128 stands for zero in the data rows.
Here is a table of points, one per row:
np.array([99, 168, 129, 63, 115, 105, 60, 168, 153, 119, 111, 139, 93, 81,
          98, 85, 22, 161, 144, 85, 119, 151, 99, 145, 153, 192, 45, 50,
          197, 92, 126, 115])
np.array([95, 131, 170, 121, 94, 102, 121, 177, 144, 163, 106, 102, 144, 120,
          73, 125, 135, 113, 111, 155, 135, 89, 188, 118, 123, 171, 219, 117,
          132, 101, 169, 108])
np.array([65, 132, 142, 63, 128, 154, 153, 97, 113, 87, 130, 110, 142, 152,
          109, 84, 90, 107, 116, 94, 129, 149, 146, 100, 157, 92, 90, 150,
          136, 145, 123, 148])
np.array([131, 169, 55, 145, 127, 93, 134, 140, 134, 146, 132, 73, 139, 180,
          89, 143, 112, 128, 112, 172, 141, 110, 91, 167, 137, 107, 178, 146,
          127, 160, 56, 103])
np.array([137, 108, 81, 169, 74, 161, 121, 100, 135, 155, 118, 114, 147, 125,
          63, 166, 132, 88, 91, 106, 155, 142, 99, 189, 132, 133, 154, 166,
          172, 151, 197, 84])
np.array([124, 125, 80, 149, 97, 114, 140, 156, 186, 126, 130, 99, 121, 96,
          159, 136, 118, 95, 101, 125, 164, 102, 115, 111, 64, 133, 136, 126,
          124, 145, 181, 113])
np.array([95, 181, 182, 113, 196, 67, 141, 110, 157, 113, 158, 154, 151, 204,
          178, 101, 53, 130, 123, 135, 122, 157, 110, 167, 136, 139, 98, 147,
          119, 118, 103, 110])
np.array([148, 133, 130, 204, 158, 159, 131, 178, 91, 106, 171, 141, 142, 86,
          134, 110, 96, 168, 164, 119, 143, 117, 132, 97, 109, 174, 135, 156,
          90, 126, 132, 83])
np.array([111, 113, 185, 148, 107, 154, 169, 126, 110, 151, 105, 77, 108, 102,
          184, 188, 159, 104, 132, 96, 156, 138, 113, 119, 164, 168, 47, 107,
          133, 147, 143, 117])
np.array([91, 150, 100, 171, 116, 117, 173, 137, 115, 104, 103, 105, 122, 84,
          130, 121, 80, 130, 129, 150, 63, 188, 166, 124, 108, 123, 113, 140,
          115, 113, 102, 134])
np.array([185, 155, 91, 114, 106, 110, 124, 141, 120, 145, 134, 163, 126, 172,
          155, 87, 152, 112, 83, 117, 124, 150, 98, 170, 108, 129, 111, 126,
          63, 161, 97, 170])
np.array([130, 80, 138, 139, 126, 168, 181, 87, 106, 87, 99, 145, 130, 101,
          134, 109, 137, 90, 168, 136, 179, 160, 140, 138, 158, 154, 112, 107,
          124, 110, 194, 84])
np.array([165, 118, 92, 88, 139, 198, 182, 143, 64, 145, 182, 118, 100, 149,
          148, 169, 124, 120, 91, 128, 127, 133, 129, 130, 113, 144, 186, 118,
          216, 96, 92, 135])
np.array([128, 121, 150, 146, 97, 135, 165, 111, 127, 122, 76, 71, 134, 183,
          159, 76, 106, 130, 119, 154, 94, 80, 124, 115, 172, 142, 118, 80,
          156, 140, 120, 83])
np.array([127, 120, 148, 149, 115, 152, 181, 145, 154, 126, 152, 98, 87, 130,
          149, 165, 145, 160, 110, 133, 166, 155, 168, 92, 120, 175, 113, 144,
          123, 77, 129, 175])
np.array([199, 219, 88, 113, 83, 139, 111, 81, 155, 171, 151, 80, 141, 122,
          73, 95, 149, 96, 137, 176, 86, 123, 117, 47, 154, 116, 66, 147,
          128, 96, 124, 151])
np.array([169, 123, 135, 131, 104, 160, 63, 108, 121, 109, 121, 106, 131, 148,
          103, 129, 83, 95, 130, 88, 131, 133, 76, 110, 114, 92, 157, 142,
          110, 135, 131, 157])
np.array([108, 160, 125, 123, 140, 98, 144, 170, 123, 142, 126, 76, 200, 136,
          127, 109, 147, 138, 161, 92, 128, 145, 108, 125, 127, 113, 129, 113,
          131, 223, 167, 140])
np.array([151, 100, 171, 130, 93, 147, 126, 119, 167, 157, 140, 124, 116, 99,
          57, 165, 171, 166, 136, 118, 143, 117, 148, 168, 99, 169, 138, 126,
          211, 169, 182, 174])
np.array([108, 150, 163, 99, 157, 150, 114, 119, 80, 101, 111, 95, 110, 175,
          93, 114, 145, 119, 121, 134, 94, 134, 124, 83, 164, 125, 167, 114,
          136, 138, 147, 91])
np.array([166, 170, 154, 129, 138, 147, 138, 172, 120, 151, 97, 125, 157, 119,
          146, 109, 125, 116, 138, 170, 100, 64, 169, 140, 86, 96, 158, 157,
          176, 100, 101, 114])
np.array([161, 112, 139, 108, 118, 147, 137, 117, 140, 109, 207, 123, 201, 101,
          168, 91, 128, 160, 151, 155, 133, 141, 112, 185, 112, 136, 145, 89,
          141, 160, 131, 102])
np.array([131, 144, 136, 86, 107, 127, 161, 114, 108, 144, 121, 117, 99, 85,
          148, 94, 151, 162, 192, 155, 106, 133, 74, 101, 64, 129, 142, 165,
          131, 143, 101, 84])
np.array([122, 110, 68, 113, 65, 140, 79, 79, 127, 139, 144, 135, 106, 135,
          151, 120, 141, 156, 118, 105, 98, 107, 142, 118, 147, 166, 187, 119,
          128, 126, 165, 120])
np.array([54, 154, 113, 177, 114, 191, 119, 96, 126, 177, 153, 166, 130, 150,
          92, 102, 139, 128, 106, 121, 174, 90, 134, 85, 105, 135, 111, 41,
          102, 92, 136, 79])
np.array([109, 105, 150, 79, 140, 195, 118, 185, 115, 188, 76, 207, 133, 165,
          150, 180, 106, 146, 71, 193, 150, 183, 142, 43, 153, 75, 148, 76,
          122, 162, 92, 155])
np.array([172, 146, 106, 74, 107, 137, 117, 140, 144, 70, 104, 123, 94, 164,
          116, 107, 105, 140, 100, 113, 146, 73, 165, 178, 124, 106, 166, 154,
          145, 80, 149, 148])
np.array([110, 92, 188, 139, 114, 137, 130, 122, 127, 110, 100, 129, 82, 142,
          117, 133, 159, 72, 122, 91, 89, 112, 104, 160, 88, 187, 157, 90,
          55, 104, 84, 141])
np.array([91, 99, 114, 68, 81, 90, 143, 146, 154, 131, 123, 127, 185, 146,
          160, 117, 189, 114, 75, 122, 119, 129, 138, 158, 133, 138, 84, 128,
          93, 96, 122, 120])
np.array([98, 191, 127, 186, 133, 145, 148, 145, 111, 143, 130, 139, 102, 139,
          132, 118, 151, 106, 155, 91, 95, 140, 146, 176, 180, 140, 165, 158,
          113, 175, 110, 158])
np.array([108, 61, 107, 166, 132, 160, 123, 204, 107, 76, 104, 198, 77, 85,
          132, 129, 153, 144, 94, 205, 49, 152, 84, 117, 204, 43, 115, 92,
          156, 148, 137, 102])
np.array([57, 116, 149, 119, 199, 192, 65, 152, 138, 127, 140, 54, 191, 165,
          178, 109, 109, 108, 155, 121, 132, 170, 150, 118, 90, 89, 94, 198,
          104, 89, 71, 109])
np.array([162, 132, 95, 210, 152, 129, 114, 101, 143, 143, 134, 170, 131, 133,
          105, 183, 159, 135, 110, 137, 118, 48, 143, 117, 89, 160, 106, 121,
          168, 120, 146, 126])
np.array([117, 130, 91, 139, 130, 141, 134, 134, 99, 126, 97, 126, 128, 171,
          123, 116, 123, 173, 197, 117, 142, 104, 195, 129, 128, 133, 93, 118,
          152, 130, 117, 225])
np.array([94, 157, 167, 142, 109, 137, 178, 146, 103, 97, 131, 182, 119, 113,
          141, 148, 126, 49, 196, 84, 157, 118, 106, 167, 147, 145, 133, 99,
          152, 86, 132, 137])
np.array([129, 104, 156, 156, 97, 175, 134, 115, 149, 199, 133, 115, 85, 137,
          136, 149, 77, 150, 132, 93, 72, 105, 128, 166, 144, 98, 125, 110,
          95, 130, 174, 157])
np.array([91, 142, 105, 106, 97, 103, 153, 147, 115, 113, 129, 110, 122, 125,
          115, 193, 131, 73, 136, 133, 155, 117, 117, 76, 125, 111, 123, 129,
          132, 168, 85, 151])
np.array([141, 120, 172, 134, 114, 141, 143, 141, 66, 110, 105, 182, 83, 123,
          102, 159, 155, 148, 94, 87, 139, 139, 104, 130, 49, 95, 75, 157,
          133, 122, 154, 104])
np.array([122, 142, 119, 141, 131, 79, 117, 110, 184, 127, 73, 148, 144, 97,
          158, 134, 166, 131, 129, 85, 177, 153, 126, 126, 139, 103, 145, 119,
          151, 99, 79, 103])
np.array([143, 142, 123, 128, 128, 99, 129, 122, 143, 124, 124, 111, 126, 191,
          92, 157, 149, 212, 179, 127, 101, 83, 80, 115, 159, 147, 103, 167,
          91, 128, 85, 133])
np.array([106, 158, 213, 85, 117, 75, 210, 63, 103, 107, 110, 105, 136, 108,
          157, 89, 97, 174, 77, 105, 123, 26, 134, 104, 159, 70, 133, 131,
          90, 138, 84, 140])
np.array([100, 163, 152, 134, 113, 83, 62, 173, 28, 76, 164, 90, 168, 108,
          174, 178, 146, 168, 132, 135, 114, 123, 110, 137, 164, 146, 149, 104,
          142, 105, 132, 144])
np.array([130, 99, 110, 123, 141, 153, 168, 179, 89, 167, 75, 105, 210, 91,
          131, 102, 107, 135, 101, 93, 107, 122, 131, 174, 123, 84, 132, 154,
          93, 74, 130, 124])
np.array([108, 116, 125, 99, 119, 162, 131, 102, 151, 175, 132, 161, 104, 92,
          153, 134, 133, 105, 155, 146, 115, 140, 136, 129, 150, 147, 160, 181,
          152, 108, 70, 137])
np.array([136, 80, 118, 162, 80, 134, 54, 99, 106, 149, 119, 159, 90, 158,
          151, 158, 175, 158, 167, 175, 139, 110, 147, 163, 107, 96, 102, 161,
          141, 123, 156, 81])
np.array([85, 157, 122, 172, 132, 118, 107, 95, 117, 150, 111, 79, 71, 142,
          145, 62, 173, 132, 87, 216, 181, 95, 82, 196, 171, 148, 128, 118,
          172, 129, 218, 176])
np.array([151, 103, 126, 146, 191, 92, 139, 132, 152, 195, 175, 184, 101, 98,
          126, 113, 115, 137, 122, 132, 125, 128, 104, 126, 152, 97, 142, 181,
          184, 117, 159, 159])
np.array([142, 107, 138, 122, 119, 89, 79, 105, 128, 85, 174, 165, 146, 93,
          141, 152, 51, 99, 136, 132, 155, 66, 163, 144, 179, 114, 97, 129,
          102, 153, 119, 130])
np.array([175, 166, 155, 129, 85, 103, 123, 103, 168, 101, 151, 66, 107, 191,
          143, 142, 136, 167, 142, 161, 117, 164, 99, 135, 110, 61, 180, 124,
          61, 66, 171, 141])
np.array([138, 121, 176, 89, 146, 114, 106, 172, 112, 154, 171, 119, 95, 126,
          142, 117, 154, 156, 82, 61, 122, 135, 120, 123, 180, 130, 159, 172,
          125, 93, 132, 94])
np.array([198, 137, 145, 151, 144, 125, 145, 92, 111, 146, 128, 95, 124, 137,
          108, 135, 144, 90, 113, 119, 136, 151, 196, 162, 157, 129, 70, 125,
          108, 93, 92, 78])
np.array([123, 84, 177, 191, 76, 65, 135, 82, 133, 120, 154, 115, 139, 151,
          125, 30, 115, 132, 68, 90, 169, 131, 108, 45, 139, 128, 163, 120,
          200, 115, 88, 184])
np.array([82, 50, 80, 110, 166, 129, 113, 94, 172, 149, 80, 104, 63, 165,
          96, 105, 150, 138, 144, 94, 129, 128, 164, 103, 130, 151, 119, 73,
          114, 108, 107, 139])
np.array([126, 129, 134, 105, 53, 99, 114, 106, 60, 172, 84, 157, 160, 145,
          124, 93, 100, 127, 143, 116, 153, 149, 175, 107, 102, 163, 139, 156,
          91, 180, 158, 121])
np.array([129, 88, 137, 73, 187, 132, 155, 115, 92, 125, 107, 140, 114, 107,
          129, 143, 91, 114, 170, 140, 145, 96, 118, 144, 86, 143, 147, 114,
          113, 134, 142, 136])
Along one direction, these points spread out more than along any other. Take the direction at right angles to it along which they spread out most. Go by this last direction. For each point below, how far along it does it lie, from 0 to 99? The average is 50, and the first point in the table lies past the average. One standard deviation of the points above along it is 16.
np.array([130, 163, 139, 135, 158, 173, 120, 79, 186, 87, 94, 175, 139, 119,
          95, 133, 96, 155, 74, 188, 109, 174, 134, 120, 114, 194, 159, 148,
          134, 142, 122, 110]) 52
np.array([118, 153, 120, 56, 154, 171, 121, 120, 132, 98, 169, 107, 129, 96,
          152, 124, 152, 133, 124, 110, 158, 54, 107, 127, 113, 95, 87, 121,
          118, 145, 154, 134]) 50
np.array([113, 150, 63, 127, 171, 127, 119, 153, 124, 113, 97, 101, 164, 92,
          133, 146, 106, 127, 184, 95, 104, 146, 106, 95, 89, 157, 155, 169,
          81, 142, 148, 144]) 53
np.array([76, 81, 132, 160, 167, 58, 146, 107, 78, 137, 130, 126, 128, 115,
          115, 163, 83, 100, 109, 128, 72, 120, 85, 100, 91, 146, 101, 144,
          188, 111, 155, 119]) 62
np.array([178, 84, 138, 118, 150, 118, 114, 169, 138, 140, 149, 118, 104, 113,
          110, 91, 145, 135, 138, 114, 133, 119, 176, 124, 139, 137, 142, 126,
          99, 180, 115, 90]) 52
np.array([122, 84, 104, 166, 118, 119, 110, 181, 153, 133, 160, 139, 133, 135,
          41, 148, 163, 105, 168, 192, 140, 121, 121, 200, 112, 133, 122, 117,
          118, 104, 111, 115]) 50
np.array([154, 113, 117, 135, 141, 107, 185, 120, 166, 145, 139, 148, 170, 221,
          169, 106, 184, 63, 166, 131, 64, 124, 117, 99, 82, 90, 144, 142,
          166, 156, 166, 109]) 40
np.array([167, 100, 153, 135, 164, 127, 67, 105, 79, 94, 117, 93, 122, 123,
          182, 118, 141, 77, 144, 105, 79, 138, 180, 128, 80, 129, 126, 126,
          80, 174, 93, 146]) 56
np.array([84, 77, 109, 134, 156, 130, 147, 119, 145, 124, 133, 109, 98, 152,
          63, 113, 131, 164, 99, 95, 198, 155, 123, 131, 76, 129, 116, 135,
          118, 171, 121, 117]) 52
np.array([113, 158, 101, 127, 129, 128, 122, 124, 106, 111, 119, 140, 53, 122,
          157, 147, 139, 127, 130, 92, 152, 149, 142, 143, 85, 106, 120, 108,
          181, 137, 97, 92]) 63
np.array([125, 126, 139, 159, 156, 201, 129, 123, 117, 84, 215, 170, 170, 117,
          114, 185, 140, 124, 146, 89, 62, 170, 142, 111, 106, 148, 144, 162,
          81, 90, 87, 113]) 72
np.array([166, 118, 102, 127, 114, 107, 132, 125, 141, 146, 96, 112, 148, 149,
          133, 155, 79, 165, 122, 165, 162, 161, 124, 168, 94, 145, 108, 102,
          127, 103, 119, 97]) 46
np.array([169, 139, 117, 178, 181, 154, 87, 113, 102, 115, 78, 134, 154, 139,
          172, 104, 144, 97, 106, 108, 159, 133, 104, 104, 123, 165, 135, 118,
          133, 102, 148, 153]) 52
np.array([154, 205, 104, 109, 164, 77, 120, 76, 122, 155, 161, 120, 148, 154,
          49, 127, 157, 144, 133, 166, 111, 155, 165, 150, 124, 60, 176, 92,
          102, 85, 122, 145]) 21
